-1.18 -1.64
-2.51 -5.20
+2.19 -2.66
->
-1.18 -1.64
+2.19 -2.66
-2.51 -5.20

+3.57 +5.41 -2.77 +1.11 +0.45
+1.24 -0.91 +0.37 +0.76 +1.45
-0.19 -1.94 -1.77 -0.62 +2.18
+0.26 +0.01 -1.57 -0.49 -0.53
+1.30 -0.60 +0.36 +0.83 +0.35
+4.40 +5.23 -1.98 +0.60 -3.47
->
+3.57 +5.41 -2.77 +1.11 +0.45
+4.40 +5.23 -1.98 +0.60 -3.47
+0.26 +0.01 -1.57 -0.49 -0.53
+1.30 -0.60 +0.36 +0.83 +0.35
+1.24 -0.91 +0.37 +0.76 +1.45
-0.19 -1.94 -1.77 -0.62 +2.18

-4.57 -1.96 -1.56 +2.50 -3.39 -2.85 -4.54 -1.23 +3.75
-4.37 -2.07 -1.38 +2.87 -2.91 -3.36 -4.65 -1.74 +3.37
-3.99 -2.56 -3.52 +1.99 -3.86 -1.80 -3.64 +1.65 +0.82
-4.16 -2.11 -1.82 +2.44 -2.98 -3.49 -4.68 -1.28 +3.27
-4.43 -1.82 -1.34 +2.45 -3.22 -2.86 -5.09 -1.32 +3.30
-4.26 -1.65 -1.29 +2.43 -3.00 -3.19 -4.75 -1.26 +3.81
-0.16 -2.54 -3.49 -0.74 +3.05 +3.02 -3.14 -1.29 +1.98
+0.01 -3.23 -1.92 -0.31 +2.68 +4.00 -2.95 -2.22 +1.88
-4.17 -1.80 -1.60 +2.88 -2.89 -3.44 -4.09 -1.64 +3.27
-0.41 -2.62 -3.39 -0.51 +2.14 +3.88 -3.09 -1.05 +1.43
->
-4.26 -1.65 -1.29 +2.43 -3.00 -3.19 -4.75 -1.26 +3.81
-4.17 -1.80 -1.60 +2.88 -2.89 -3.44 -4.09 -1.64 +3.27
-4.43 -1.82 -1.34 +2.45 -3.22 -2.86 -5.09 -1.32 +3.30
-4.57 -1.96 -1.56 +2.50 -3.39 -2.85 -4.54 -1.23 +3.75
-4.37 -2.07 -1.38 +2.87 -2.91 -3.36 -4.65 -1.74 +3.37
-4.16 -2.11 -1.82 +2.44 -2.98 -3.49 -4.68 -1.28 +3.27
-0.16 -2.54 -3.49 -0.74 +3.05 +3.02 -3.14 -1.29 +1.98
-3.99 -2.56 -3.52 +1.99 -3.86 -1.80 -3.64 +1.65 +0.82
-0.41 -2.62 -3.39 -0.51 +2.14 +3.88 -3.09 -1.05 +1.43
+0.01 -3.23 -1.92 -0.31 +2.68 +4.00 -2.95 -2.22 +1.88

+1.52 +0.00 +4.11 -0.01 -0.63 +0.45 +4.29
+0.00 -0.11 +0.00 +0.38 -1.42 -2.91 +5.16
-1.60 +1.37 +0.00 +0.39 +0.59 -1.97 -4.31
->
-1.60 +1.37 +0.00 +0.39 +0.59 -1.97 -4.31
+1.52 +0.00 +4.11 -0.01 -0.63 +0.45 +4.29
+0.00 -0.11 +0.00 +0.38 -1.42 -2.91 +5.16

-3.78 -1.09 +2.36 +1.28 -4.51 -3.98
-0.21 +0.39 +0.10 -0.08 -1.12 -0.89
->
-0.21 +0.39 +0.10 -0.08 -1.12 -0.89
-3.78 -1.09 +2.36 +1.28 -4.51 -3.98

+0.35 -1.74 +0.32 +0.39 +0.65 -1.61 +0.93 +2.15 -0.38 +1.92 -1.41 -0.60
+1.45 -0.90 -0.44 +0.48 -1.19 -3.08 -0.09 -1.96 +0.94 +0.56 -0.47 +2.09
+0.69 -1.17 +1.04 -0.14 +0.48 -2.20 +0.76 +1.44 -0.78 +0.96 -1.10 -0.21
+1.69 +0.91 +1.25 -2.88 +0.53 -0.51 -2.71 -0.30 -2.76 -2.26 +0.07 -0.70
+1.62 +1.75 +1.32 -3.11 +0.44 -0.25 -1.52 -0.07 -2.28 -1.87 -0.13 -0.44
+0.82 +0.95 +1.89 +0.57 -1.31 -4.70 +5.14 -0.79 +2.34 +1.53 -1.02 +3.26
-0.60 -3.96 -0.73 +3.76 -1.06 -2.99 -1.50 -2.22 +0.88 +0.11 +0.89 +1.39
-0.56 -1.08 +1.73 +1.78 -0.74 -3.16 +0.42 -1.86 +0.09 -1.32 +1.11 +1.58
->
+1.62 +1.75 +1.32 -3.11 +0.44 -0.25 -1.52 -0.07 -2.28 -1.87 -0.13 -0.44
+0.82 +0.95 +1.89 +0.57 -1.31 -4.70 +5.14 -0.79 +2.34 +1.53 -1.02 +3.26
+1.69 +0.91 +1.25 -2.88 +0.53 -0.51 -2.71 -0.30 -2.76 -2.26 +0.07 -0.70
+1.45 -0.90 -0.44 +0.48 -1.19 -3.08 -0.09 -1.96 +0.94 +0.56 -0.47 +2.09
-0.56 -1.08 +1.73 +1.78 -0.74 -3.16 +0.42 -1.86 +0.09 -1.32 +1.11 +1.58
+0.69 -1.17 +1.04 -0.14 +0.48 -2.20 +0.76 +1.44 -0.78 +0.96 -1.10 -0.21
+0.35 -1.74 +0.32 +0.39 +0.65 -1.61 +0.93 +2.15 -0.38 +1.92 -1.41 -0.60
-0.60 -3.96 -0.73 +3.76 -1.06 -2.99 -1.50 -2.22 +0.88 +0.11 +0.89 +1.39
